In the data rows, zero lies at 4.5, halfway between 4 and 5.
Every row has a hidden score from 0 to 12. What is each row's score? 6 is about the middle.
[6 6 4 5 4 4 5 6] 3
[5 5 4 3 5 3 7 6] 2
[6 5 4 4 5 3 5 4] 3
[5 4 4 4 5 4 6 4] 5
[1 1 5 1 5 6 7 5] 8
[7 6 3 6 4 5 5 7] 2
[2 3 6 3 4 9 4 4] 12
[3 2 5 2 5 7 7 7] 5
[5 4 5 4 5 3 6 5] 3
[9 9 2 9 4 3 3 4] 4
[4 5 5 6 4 5 2 3] 9
[2 3 5 3 5 3 6 3] 7
[5 5 4 4 5 6 7 7] 5
[3 4 5 6 4 8 3 7] 8
[5 5 4 5 5 8 5 5] 10
[5 2 4 2 5 3 7 7] 0
[7 7 4 7 4 3 3 3] 5
[5 5 5 5 4 5 2 3] 7
[5 6 4 5 5 4 5 4] 7
[0 0 6 2 5 4 5 5] 4
[7 5 4 5 5 4 6 8] 0
[4 5 5 5 4 4 3 2] 9
[6 4 4 4 5 3 6 7] 0
[6 6 4 5 4 4 5 4] 6
[4 6 5 6 4 4 5 5] 8
[1 5 6 6 3 8 5 5] 12
[5 6 5 8 3 4 5 5] 8
[6 8 4 7 4 6 3 3] 12
[2 2 5 2 5 3 5 2] 7
[5 4 5 4 5 3 5 5] 2
[5 4 5 6 4 4 2 3] 5
[5 5 4 5 5 4 6 5] 5
[5 6 4 8 4 8 2 5] 10
[4 3 5 3 5 4 5 5] 3
[6 5 4 5 5 6 5 7] 3
[5 6 4 7 4 8 4 7] 9
[4 4 5 5 4 9 3 5] 10
[4 2 5 3 5 6 6 7] 3
[1 1 6 2 5 6 3 2] 10
[3 4 6 5 4 5 2 2] 10
[4 4 5 4 5 4 5 4] 6
[6 8 4 9 3 7 2 5] 11
[6 6 5 4 5 4 4 4] 5
[5 3 4 3 5 4 7 7] 0
[2 2 5 2 5 6 7 7] 5
[4 5 4 4 5 3 5 3] 7
[5 5 4 4 5 3 6 5] 4
[4 4 5 3 5 5 7 7] 4
[4 3 4 3 5 3 7 6] 2
[3 4 4 2 5 4 7 6] 5
[4 5 4 4 5 4 5 3] 8
[5 6 5 5 4 4 3 3] 7
[2 3 5 2 5 8 6 6] 10
[6 6 3 6 4 3 2 5] 2
[2 3 5 1 5 4 8 5] 7
[4 4 5 3 5 3 5 3] 5
[4 4 5 4 5 6 6 6] 6
[5 7 5 9 3 6 2 2] 12
[6 3 3 2 5 4 5 5] 0
[5 5 4 5 4 4 3 3] 6
[5 2 4 2 5 3 6 7] 0
[6 5 4 4 4 3 6 5] 3
[2 3 5 4 4 6 3 2] 11
[5 7 4 6 4 3 4 3] 8
[6 4 4 3 5 4 5 5] 2
[4 4 4 3 5 3 7 7] 1
[5 6 5 7 4 5 2 2] 10
[5 5 5 5 4 4 2 2] 7
[5 6 5 7 4 3 2 2] 8
[4 4 5 4 5 4 4 3] 6
[5 4 5 4 5 3 5 4] 3
[4 3 5 2 5 3 5 3] 4
[5 6 5 7 3 6 2 3] 10
[5 5 5 5 4 5 5 5] 6
[4 3 4 3 5 7 5 5] 7
[4 3 5 4 4 3 3 2] 5
[5 4 4 4 5 6 7 7] 4
[2 4 6 6 4 8 1 2] 12
[6 6 4 4 5 3 4 2] 6
[5 5 4 3 4 3 6 4] 5
[5 4 4 5 5 4 5 5] 4
[5 6 4 6 4 5 3 3] 9
[4 4 5 5 4 5 3 2] 9
[3 2 3 1 5 8 8 7] 7
[3 3 6 3 5 4 3 3] 6
[6 5 4 5 5 3 5 4] 3
[4 6 5 7 4 8 2 2] 12
[3 5 6 5 4 5 2 2] 11
